One turn moves each row of this set onto another row. After a few examples, where does it send each row asked below?
q_423: [13,38,-17,-2,10,11,-11,3,27,-31,4,4,-50,-30,32,1,-6,-3,22,2,-6,-2,35,-37,-1,10,-1,24,14,-4,-40,-35]
q_45: [37,-34,-7,17,15,-4,-27,19,-10,-2,-4,22,9,-26,-24,-11,-10,9,-23,-1,45,7,2,5,15,6,10,62,-8,-12,13,-18]
q_317: [-28,-16,20,-18,15,2,32,-14,-14,-16,8,-23,-4,2,4,-4,-4,47,21,-12,36,30,-18,36,-10,13,-23,-14,2,-1,24,26]
q_210: [2,52,-8,-44,21,23,23,-26,3,-23,11,-7,-19,19,29,6,-4,-3,49,-15,3,-2,45,-5,8,-12,24,6,24,-6,6,-1]
q_236: [21,38,-6,1,-11,17,1,8,12,-7,10,27,24,-6,39,14,-10,-27,7,18,8,-15,43,-49,17,-30,32,6,24,-6,-7,-6]
q_866: [4,4,24,-9,2,-55,-14,17,-21,4,1,-27,11,-17,28,-4,18,2,22,18,-4,-10,16,20,20,36,44,-25,5,-36,2,2]
q_930: [-2,-11,15,-15,15,38,44,9,28,-2,-4,-5,1,8,26,8,-3,-6,7,0,7,14,-29,25,32,-12,7,-58,-39,-7,-8,-8]
q_791: [-8,5,8,18,-17,-2,21,-4,17,-36,2,24,-11,-12,4,-6,53,5,23,20,18,15,-54,19,-9,5,-45,-8,24,14,-12,6]
q_664: [39,-9,26,-10,-6,-51,-41,9,34,-6,-28,14,-17,5,15,16,43,-6,21,-10,-8,-5,22,15,-13,-2,25,18,-21,9,3,-31]
q_506: [9,-11,20,-7,8,13,-22,6,36,23,5,38,-5,33,0,63,11,24,-5,35,25,-11,-31,6,20,-3,-18,12,20,22,-24,22]
q_613: [5,5,3,-4,30,-2,-28,17,21,-13,11,4,-27,1,-46,13,-16,15,22,-19,43,23,-8,56,-25,-18,25,28,-2,-11,7,-19]
q_801: [-7,9,16,-8,-29,3,-8,37,27,2,-4,0,18,19,-6,49,4,-10,-14,-33,17,23,-17,-20,-19,-20,-18,42,-22,-8,-30,22]
q_733: [-6,43,-6,9,-24,29,33,-5,-40,-7,28,22,9,-4,-19,13,-18,6,41,-2,36,12,-8,-5,-24,-12,-1,-9,11,-1,14,-4]
q_355: [-9,26,-21,-4,31,38,-4,2,17,5,29,10,-50,40,-29,41,-12,-21,5,17,-11,7,16,11,-4,1,-11,1,-3,19,-29,-31]
q_619: [1,-53,9,-12,-5,3,14,-5,26,2,-37,4,50,19,6,17,-2,-28,-35,10,12,16,-22,-26,15,-31,1,-5,-5,0,19,12]
q_225: [-8,14,2,-14,14,-10,51,-3,12,-10,-7,-5,-7,5,5,0,29,-7,8,16,-11,3,-83,9,-1,-9,-11,-21,39,-18,-5,12]
q_843: [-5,10,-31,13,8,-20,8,-18,-18,-1,-29,7,50,-11,-37,-22,21,-32,20,-13,36,4,4,7,23,-5,4,-4,-22,-21,22,1]
q_278: [1,20,13,-5,18,-22,3,43,-11,27,8,-4,30,17,-54,-1,-28,-9,25,-36,2,-10,-3,4,0,-15,7,-19,-9,-27,8,22]
q_511: [32,-24,36,-9,-4,-47,-14,20,-1,8,-4,-2,-3,-10,24,19,8,10,35,3,5,-12,8,-13,28,20,62,-20,-9,-10,20,-10]
q_183: [3,20,16,-3,-5,-79,-5,3,-8,-1,9,-13,-13,9,12,6,42,-21,30,4,-3,10,32,29,15,32,24,1,2,-8,10,-3]
q_787: [-7,-7,3,-22,20,33,11,12,1,-3,-3,-10,-17,6,-27,0,-60,-17,11,21,-30,0,-21,-16,-14,-2,-6,-54,23,-7,-12,-22]
q_435: [2,-1,8,-21,1,6,-11,-33,18,-14,13,-8,8,27,27,-32,-21,-14,6,13,-4,-18,60,-23,9,-6,-8,-48,24,-8,-7,-11]
q_713: [-23,-5,-1,21,27,-32,-17,21,41,17,-3,-3,-29,-3,-9,28,-5,7,-39,20,-5,18,-9,6,-14,12,-50,7,-6,8,-42,-3]
q_951: [-23,-16,-39,16,10,28,0,-39,-30,-20,-7,2,16,-5,-14,-4,-2,-23,-6,55,12,7,25,1,6,23,-30,12,24,5,0,-17]
q_497: [-21,6,-26,14,39,-10,36,-1,-9,-3,-15,6,-18,-31,14,32,21,13,-4,25,24,34,-11,16,28,28,-17,48,0,15,4,12]
q_28: [8,16,10,-15,13,-64,-34,6,13,-7,-30,-8,1,2,14,8,47,-20,9,14,-20,0,28,47,-17,6,21,24,8,-10,0,-12]
q_62: [-15,-22,12,-2,0,25,-19,10,29,-34,-12,20,-5,3,-1,36,32,3,22,42,11,10,-26,25,11,18,-41,25,35,25,-26,24]
q_290: [-16,-15,-27,1,41,-5,-13,-14,33,-23,-22,-14,-18,1,-44,-9,4,-41,27,6,14,21,6,46,24,11,4,-19,-19,-9,-8,-33]
q_326: [25,-33,6,7,33,-2,-11,55,9,15,2,-2,-6,0,-34,-6,-36,-28,-7,-3,-17,-8,9,-7,48,24,-2,6,-20,-14,-19,-13]
q_189: [-1,1,15,-11,-3,-17,-32,9,24,-23,13,-4,-10,4,3,9,-40,0,12,6,-6,-2,41,-55,-32,-15,2,14,61,2,-5,2]
q_284: [5,18,-22,-12,37,-22,-3,-52,7,-15,-10,7,-23,-14,23,-23,-5,23,2,20,10,-6,35,-22,-21,-11,0,7,48,5,20,-21]
q_413: [31,-14,-30,-14,-7,42,14,-13,-17,-7,-22,24,-6,-2,-7,3,-8,-34,-14,3,3,7,-10,-62,26,7,-4,21,-13,8,1,-33]
q_668: [34,-34,37,-28,0,-25,-48,23,16,-10,-39,-11,7,-12,24,16,14,11,26,-2,-11,-17,10,3,-4,6,47,9,-7,-16,3,-14]
q_939: [6,16,-9,-26,1,29,-30,-12,-21,8,4,11,7,23,-27,8,-15,25,-28,-11,19,-2,-6,-16,-58,-27,-14,29,17,-7,2,-7]
q_256: [7,-18,8,-36,-6,-6,40,-21,7,7,-3,-17,-8,42,4,13,17,-11,-1,-7,0,-5,-64,-30,39,19,-16,-3,16,-22,-15,16]
q_782: [17,-10,14,-28,-12,17,-11,-13,9,30,-2,5,16,32,17,25,14,26,-27,7,26,-27,-46,-15,26,11,-22,7,1,-26,-39,19]

q_664 -> q_28
q_326 -> q_45
q_497 -> q_317
Where do these go?
q_791 -> q_225
q_189 -> q_423
q_733 -> q_787

